Where one turn sends some rows of the set: a few examples, then the rows asked:
K769: [ -8  -4  -4   8 -14  -3  -9  -5   2  -4  -1  -5 -11]
K95: [ 11   5   0  -3  -1 -10   1  -2  -1   1  19   1   3]
K824: [-12  -2  -5  -1   6   3  -1 -11  14   5   4   9 -13]
K443: [ -9 -16  -1  -5   9   4  -1 -15   8   1  20   3  -2]
K621: [ -4 -15   4   1  -7  -5 -16 -12   2  -8   3   8   1]
K215: [ -7 -11   1   7  -6   0 -17   0   0  -8   3   1  -7]
K246: [  7   5   0  -7   2  -4 -10  -3   4   0  25  10  -3]
K944: [ -4 -13   1   2  -7  -4 -16  -8   3  -7  -1  10  -4]
K504: [-11  -9  -7  -5   5   1   2 -15  15   6  10   5 -12]
K324: [ -5 -16  -3  -5   0   1   5 -20   6  -1  18  -3   2]
K114: [ 8  7 -2 -3 -4 -3 -6 -1  0 -2 27  0 -3]
K25: [-13  -6  -8   1   3   5   3  -7  10   5  15  -6 -14]
K463: [11  5 -3 -7 -6 -7 -5 -9  4 -3 23  7  0]
K125: [ -7  -7 -11  -2  -5   0   9 -17  12   3  10  -5  -9]
K169: [ 10   6   2   0   0 -10  -4   2  -3   1  19   0   0]
K84: [ 8  5  1 -2  5 -8 -3  3 -1  3 22  2  0]
K354: [ -4 -12   3   7 -12  -3 -13  -9  -3 -10   6  -3   1]
K551: [-12   2  -8   7   0   6   4  -6   7   1   7  -6 -14]
K279: [ -9 -14  -3   0   4   6   2 -11   3  -1  23  -8  -2]
K440: [ -5  -7  -3   2 -12  -7 -10 -12   8  -3  -5   7  -9]
K711: [ -4 -15  -6  -6   1   1   8 -19  10   1  16   0  -4]
K18: [ -8 -13   5   6  -4   0 -19  -3  -2  -7   7   2  -3]
K899: [ -7  -1  -5   1  -5  -4  -4 -14  12   0  -5  11  -9]
K460: [ 10   5  -1  -9  -4  -7 -10  -6   4  -2  21  12   0]
K341: [ 12   4   2  -4  -1 -13  -3  -4   0   1  16   6   3]
K361: [ 10   3   2  -6   4 -11  -3  -3   2   3  18   8   2]
K804: [ -9 -14  -4  -5  10   5   2 -11  10   3  19   2  -8]
K607: [-11  -6   0   5  -4  -1 -16  -2   6  -2  -1   5 -14]
K131: [ -7 -13  -6   0   3   6   7 -12   6   0  20  -8  -7]
K198: [-13   2  -3   7   1   3  -9  -2   7   0   0   4 -15]
K780: [ -6   0  -9   1  -6  -1   8 -18  11   1   1   1  -8]
K196: [10  7 -3 -4 -9 -6 -6 -4  0 -4 23  2  0]
K698: [ -7   2  -7   8 -11   0   1  -9   5  -3  -2  -5 -10]
K671: [ -2 -11  -2   6 -14  -4 -11  -8  -1  -9   0   0  -3]
K325: [  6   7  -1  -4  -1  -3 -12   2   1  -2  25   5  -4]
K945: [  9   4   4  -3   4 -10  -7   2   0   2  18   8  -1]

K84 -> K945
K18 -> K443
Where do these go?
K460 -> K463
K698 -> K551
K944 -> K711
K25 -> K607

